X =
array([  0,  24, -39,  -2,   9,  21,  31, -20, -13,  18, -46, -19,  43,
       -14,  17])
Report the entry just left of the smallest entry.
A: 18
Report the entry just right of the centre entry.
A: -13
The entry just left of -13 is -20
Report the entry just right of 43.
A: -14
The entry just right of -39 -> -2
Report the entry just left of 24.
A: 0
The entry just left of the centre entry: 31
The entry just left of the largest entry is -19
